(in the rows, 128 means zero)
Families of rows that turns and mirrors carry onto each other, the same ones carrying the whole set onto itself: the rest of each named row's family, in list order:
5 families of 3 rows:
j_91: [125 113 119 130 119 131 142 123 115 153 143]
j_449: [153  99 153  96 150 131 132 134 127 123 106]
j_865: [136 129 100 108 166 101 127 137 167 151 127]
j_481: [157 101 158  98 153 126 133 135 136 127 108]
j_79: [145 128 107 119 163 104 120 132 173 147 134]
j_53: [134 125  98 104 167 106 131 137 168 152 130]
j_837: [126 112 113 127 120 124 139 120 109 147 141]
j_364: [143 104 155 102 153 138 137 135 138 120 106]
j_925: [151 100 162 106 153 128 137 132 143 130 105]
j_573: [144 126 103 106 169  99 120 133 166 148 126]
j_369: [155 100 161  93 148 123 135 132 140 129 110]
j_417: [125 111 107 122 120 114 138 125 109 149 142]
j_102: [130 107 110 129 118 126 138 115 114 149 138]
j_502: [119 110 119 128 115 116 140 131 116 153 141]
j_868: [136 133 105 113 161 103 134 135 174 150 131]

Which other rows belong to the same family as j_53? j_369, j_102
Which other rows belong to the same family as j_925? j_91, j_868
Which other rows belong to the same family as j_502? j_79, j_364
Which other rows belong to the same family as j_865? j_481, j_837

Families of rows that turns and mirrors carry onto each other, the same ones carrying the whole set onto itself: the rest of each named row's family, in list order:
5 families of 6 rows:
j_179: [132 144 140 141 137 112 122 149 134 127 135 154 143  92 154 143 152 109
 145 111  95]
j_352: [151 158 141 110 132 114 110 143 149 112 135 138 141 133 128 145 172 106
 120 124 132]
j_115: [151 136 142 112 108 120 128 153 153 137 143 133 128 103 140 133 140 100
 135 137 118]
j_145: [148 132 143 124 116  95 107 147 149 120 127 147 133 104 142 145 167 113
 134 120 104]
j_131: [126 121 144 130 142 170 139  96 155 102 110 126 101 132 148 144 132 135
  94 105 110]
j_89: [134 153 132 113 128 117 133 149 150 107 146 153 126  96 127 139 152 120
 131 122  91]
j_35: [140 161 149 117 118 112 131 131 135 135 135 151 131  95 149 142 168 122
 136 126 115]
j_848: [132 122 155 136 153 172 134 118 166 100 114 131 117 151 149 148 126 134
 117 106  90]
j_908: [143 150 143 121 152 167 119 106 146 108  97 140 100 155 150 158 143 121
 107 113 112]
j_227: [144 108 126 145 144 157 130 116 151 104 108 145 116 157 144 145 124 139
  92 101 117]
j_511: [156 128 140 111 108 101 113 142 150 119 135 149 131 104 127 135 161 119
 126 133 106]
j_918: [157 137 142 116 145 177 127  96 138 120 103 143 107 153 141 142 130 125
 103 132 115]
j_341: [152 136 147 136 153 172 115  99 131 129  93 140 115 150 162 151 134 115
 115 119 117]
j_353: [143 107 128 151 146 156 126 117 150 109 106 145 117 155 152 147 124 137
  94  99 118]
j_493: [143 157 149 118 118 114 131 129 132 138 135 151 133  93 149 138 165 122
 136 130 117]
j_964: [137 113 157 148 155 175 132 113 156 114 111 131 127 147 157 144 122 131
 123 108  93]
j_772: [155 147 147 127 134 114 103 137 134 132 128 137 155 130 145 143 165  99
 129 123 136]
j_192: [143 147 143 114 112 114 124 163 161 128 140 132 121 106 145 142 149  99
 134 125 115]
j_866: [157 122 144 124 112 101 108 138 140 133 129 148 143 100 141 135 156 111
 133 132 108]
j_941: [147 105 127 148 144 159 128 114 148 110 108 145 120 155 147 143 121 138
  94 102 117]
j_653: [135 103 143 162 125 175 129 117 138 122 116 143 123 131 160 146 112 128
 116 106 123]
j_38: [136 114 135 137 117 177 141 118 154 100 128 145 106 135 134 142 114 138
 101 115 117]
j_701: [164 143 142 110 125 122 115 131 138 130 138 138 152 129 124 129 159 107
 120 139 136]
j_368: [121 125 137 154 131 166 127 131 155  95 116 141 102 138 156 165 128 131
 112  88 114]
j_903: [146 137 146 125 113 115 119 158 152 142 136 134 131 105 156 140 144  95
 140 127 118]
j_625: [124 118 148 145 148 167 131  97 149 111 102 125 107 131 163 149 134 128
 102  98 111]
j_418: [132 110 147 138 141 173 137  90 146 117 109 127 111 128 155 137 125 132
  98 110 114]
j_471: [149 130 138 124 122 125 133 136 131 133 145 155 146  89 134 122 136 117
 137 138  99]
j_780: [141 113 154 134 148 179 139 110 160 110 118 132 122 148 143 136 117 137
 116 118  93]
j_117: [143 160 148 113 115 115 133 128 136 133 137 151 131  93 143 139 166 123
 134 131 115]

Which other rows belong to the same family as j_625? j_145, j_131, j_511, j_866, j_418
Which other rows belong to the same family as j_353? j_35, j_227, j_493, j_941, j_117
Which other rows belong to the same family as j_115? j_848, j_964, j_192, j_903, j_780

